In the rows, zero is written as 128.
Each named move below is a turn or a mirror, shown by a few rows before and after it. Which moves, in which order, take the first row of each later pair to the second? The first pair is answered.
H:
[152  98 150 121 113  89 111  96 150  77 152 105 135]  ->  [133 116 132  96 132  94 133  89 130  99 126  63 154]
[167 105 159 104 113 118 136 105 126 143 140 115 152]  ->  [168 104 160 106 115 119 136 102 124 140 142 115 150]
[125 134 125 142 131 116  86 173 152 127 144 177  76]  ->  [ 91 163  91 100 165 126 126 164 114 161 101 109 109]
[122 141 134 113 143 117 134 102 147 114 145  91 159]  ->  [139 128 150 129 129 115 118 107 159  96 161 115 143]
N:
[ 87  88 133 113 155  91 153 118 162  73 147 120 140]  ->  [125 114 136 103 142  82 174  93 112 105 110  78 158]
[135 121 159  97 126 134 158 127 133 162 173 179 153]  ->  [145 126 164  99 123 130 164 119 117 164 162 165 157]
[ 76 168  75 141 141 165 132 165  94 176  88 119 116]  ->  [ 63 156  71 145 148 166 125 181 118 164 105 141 112]
B:
[174 121 122 156 103 134 127 136 115 145 160 155 133]  ->  [168 102 127 161 104 125 108 121 140 111 162 151 117]
[126 114 130 109 144 123 124 113 163  72 135  88 117]  ->  [134 149 106 106 135 134 137 114 110 114  92  67 123]
[148 119 145 130 124 126 114 120 118 121 131 131 127]  ->  [151 128 146 126 120 127 121 122 113 129 132 128 124]
Then:
Each pair is 2 to 3 moves apart.
[128  98 154 131 129 111 102 118 162  75 148 129 122]  ->  [ 91 114 124 103 162 124 127 117 143  96 122  92 142]
H N
[ 95 119 120  82 159 150 146 143 140 135 137 124 159]  ->  [148  98 156 128 121 123  99 116 158  88 153 151 120]
B N H
[ 88 162  52 114 176 149 136 164  65 146  74 148 150]  ->  [134 136  83 168 135 133  71 157 100  90 102 218  97]
H B
[ 97 138 120  76 158 137 203 124 111 169 109  60 185]  ->  [111  82 170 107 135 124 159 146 205 104 202 150 160]
B H
[133 152 101 141 119 131 136 144  95 147  97 142 129]  ->  [136 112 145 131 118 122 143 148 153 115 156 167 135]
B N B
[104 138 124 109 116 146 145 193 117 161 117 157 118]  ->  [147 144 141 101 103 122 148 139  86 156  85 105 125]
B N
[186 159 129 129 100 117 136 112  58 179 100 129 134]  ->  [163 117 140 164  98 121  91 149 137 120 166 210 101]
H N
[113  56 169 112  99 111 137 113 145  99 144 129 123]  ->  [109  69 148 125  91 113 109 103 124  78 111 125  99]
B H N
[ 76 168  90 146 142 143 136 131 108 192  94  91 116]  ->  [ 83 128 133 153 128 140 145 167 174 183 181 159 115]
B H
[128 125 117 157 116 128  95  95 130  97 120 143 112]  ->  [110 122 106 153 130 134  97 107 144  90 121 146 114]
N H N
[171 176 153 190  84  98 122 157 123 169 133 146 110]  ->  [119 189 127 139 138 102 167 146 112 187 104  69 150]
B H
[148 120 116 115 144 137 128  90  72 138  68  85 152]  ->  [118  84 148  85 166 143 161 126 146 129 146 114 181]
B B H
[105 136 121 136 134 154 138 155 117 129 126 148 140]  ->  [131 142 139 130 127 144 154 134 104 143 117 129 159]
N B N
[ 99  97 130 126 157 110 104 107 180  62 129 117 129]  ->  [102 143  94 106 168 124 144 106 105 123  75  73 153]
H B
[174 152 113 159 117 131  87 157 106 168 119 145 140]  ->  [152 133 132 142 130 137 104 179 148 162 165 162 154]
H B
[142 134 129 164 100 138  99 173 135 143 148 195 103]  ->  [161 125 158 144 100 130 138 171 147 157 175 184 138]
N H B
[ 97 148 115  92 100 101 132 124 109 128 126 104 126]  ->  [110 132 143 108  83 106 126 145 129 122 158 148 121]
B H
[ 99 117 120 103 159 115 116  99 137  86 108  93 114]  ->  [127 153 122 102 138 134 163 151 103 184 136 133 141]
H B B
[151 122 132 112 126 110 124 105 144 117 123  91 144]  ->  [122 112 128 121 131 123 116 140 174 109 151 135 140]
B N
[173 152 112 164 115 135  75 123  83 115  93 169  92]  ->  [122 163  97  97 163 157 161 150  75 173 101 115 161]
B B H
[134 114 126 131 136 120 117 116 149 102 141 123 128]  ->  [141 139 119 130 132 138 145 125 114 151 124 124 137]
B B
[122 156 122 116 120 152 156 135 103 173 127 134 157]  ->  [ 88 124 117 118 142 128 119  91 137  92 111 101 134]
B B H
[ 71 138  87 117 168 115  94  91 126  82  85  63 110]  ->  [168 185 125 125 115 120 162 125  58 207 106 106 153]
H N B
[151 174 122 146 113 136 105  87 100 133  80 108 114]  ->  [127 179 109 150 122 161 120 153 123 172 125 163 127]
N B B
[161 136 115 145  90 104  89  99 130 119  73 104  86]  ->  [134 159  81 144 104 134 102 133 113 157  64 121  88]
H N B
[ 82 148 110 134 155 157 119 138 120 128 120 113 134]  ->  [105 149 130 119 145 150 143 124  95 142 113  95 152]
B B N
[160 142 146 105 131  97 124 109  57 163  49  89 123]  ->  [177 102 178 151 104  90  69 134 124 107 116 183  74]
H N
[134 111 146 136 117 128 104 130 152 117 157 157 109]  ->  [ 88 120 114 104 156 143 130 139 148 134 136 115 134]
H N
[160 135 138 119 134 119 185 125 106 178 138 117 155]  ->  [126 141  89 140 146 118 116  98  94 125  76 100 110]
N B B
[138 147 106 143 102 149  78 157 138 144 165 194 146]  ->  [ 90 158  79 112 136 160 104 169 134 163 149 154 172]
H N
[112 118 138 138 123 136 125 144 145 127 154 157 126]  ->  [147 119 154 140 105 122 123 123 126 126 143 141 126]
N H B
[154 121 133 172 101 144  92 146 122 108 125 164 127]  ->  [ 85 124  93 143 145 159 104 158 130 104 109 131 140]
H N B
[135 153 111 119 141 135 132 112  75 153  74  90 128]  ->  [103  91 151 115 155 132 114 138 180  87 164 140 123]
B N B
[105 118 128 120 150 140 132 160 157 133 150 155 115]  ->  [131 102 146 115 139 116 123 113 159  97 133 123 110]
N B B
[ 90 168 100 128 136 154 130 135 114 121  93  91 115]  ->  [124 164 136 110 125 140 172 126 105 148 112  81 144]
B B N
[108 128 133 107 146 146 152 149 129 150 136 129 161]  ->  [110 140 119 119 143 145 135 127 103 149 101 102 149]
B B B
[ 81 133 101 113 157 139 137 140 131 141 119 100 133]  ->  [122 139 107 150 126 122  94 113 112 116  94 114  98]
H B N
[169 141 108 143  86 112 134 127 103 119 123 128  98]  ->  [121 125 105 130 107 128 145 173 142 118 165 154 106]
B H N
[ 96 119 111 108 105 104 178 120 111 136 139 107 201]  ->  [150 120 141 139  67  86 159 103 106 125 151 139 182]
H N
[111 135 111  89 149 128 152 103 108 138 107  66 153]  ->  [ 86  99 114 110 159 134 117 139 174  90 159 130 119]
N H
[ 94 153 176  95 134 137 144 130 112 204 101  66 142]  ->  [ 94 110 215 105 127 135 132 155 177 168 170 122 134]
B H
[148 123 130 157 120 129 107 144 142 122 141 177 119]  ->  [149 148 107 144 126 123 121 107  97 134  82 112 129]
B N H
[105 142  98 148 146 142  99 120 154 102 135 159 133]  ->  [ 99 161  87 129 154 152 121 125 138 133 120 143 151]
H B
[134 110  97 147 132 132  85 105 134 104 121 118 103]  ->  [110 129  77 137 145 153 115 146 127 146 122 121 117]
B N H
[147 120 162 164 106 115  90 130 165  97 172 165  99]  ->  [180 156 156 142 100 106 136  88  85 147 109  91 130]
N H
[133 111 128 135 113 141 123 142 155 116 169 167 122]  ->  [181 132 134 135  94 127 139 115 102 143 132 136 131]
N H
[143  77 155 111 119  88 123  97 119 112 149 165 147]  ->  [160 102 148 110 114  89 139  86  79 141 124 144 155]
N B B
[103 117 110 126 138 114 102  75 119  80  73  73 117]  ->  [194 139 154 171  75 117 113 122 102 149 124 169 112]
B H N
[122 167 110  97 147 146 160 143 101 166 124 111 145]  ->  [100 130 105 120 152 136  94 137 155  81 137 135 101]
N H B
[178 142 126 161  68 125 115 101 104 126 141 156 108]  ->  [ 90 137  77 154 114 142  89 116 125  91 113 137  92]
H N B
[ 96 159 107  67 173 146 162 129 109 161 106 105 161]  ->  [106 114 125 107 164 118  81  87 154  53 111 118 104]
B H B
[143 110 112 132 103 113 140 138 111  70 135 150 101]  ->  [119 127  84 116 122 124 158 143  83  97 106 125 110]
B N H
[169  94 174 127  97  95 111  98 178  88 147 157 105]  ->  [159  95 179 109 103 104 148 125 189 118 171 166 129]
H B H
[135 103 126 119 146 139  97 119 123 107 145 134  98]  ->  [162 105 145 107 143 140 125 133 115 138 168 140 116]
N B B
[124 123 143 157 127  97 149 146 180 106 124  97 141]  ->  [152 138 150 180 105  97 140 149 159 123 123 124 126]
B B H
[158 149 131 118 113 135 154 123  88 181 107 106 145]  ->  [136  93 161 125 125 112 111 106 168  80 149 124 118]
B B
[110 116 126 137 130 155 114 157 154 109 148 158 129]  ->  [106 136 112 110 149 157 143 142 117 141 113 105 150]
H N
[125 123 135 138 144 129  92 129  90 130  60 100 129]  ->  [100 107 158 103 157 143 138 173 139 155 123 120 167]
B B H
[162 140 120 137 131 133  92  91  96 139  90 107 102]  ->  [143 123 127 152 133 131  68 117 135 108 124 147  81]
H N
[173 130 110 148 108 117 117 140  74 132  79 155  93]  ->  [121 114 110 130 133 142 145 201 126 144 137 195 118]
B H N
[ 98 119 106 142 141 124  94 123 141  78 110 116  98]  ->  [100 109 127 130 143 134 125 159 171 106 168 153 120]
B B B
[ 86 124 121 120 154 125 100 134 123 109 127 131 145]  ->  [133 140 137 132 124 111 102 112  82 132 105 123 144]
B H N
[101 110 120 121 131 130 112 145 157  99 136 133 112]  ->  [119 115 135 110 127 133 147 166 148 136 157 141 134]
N B N
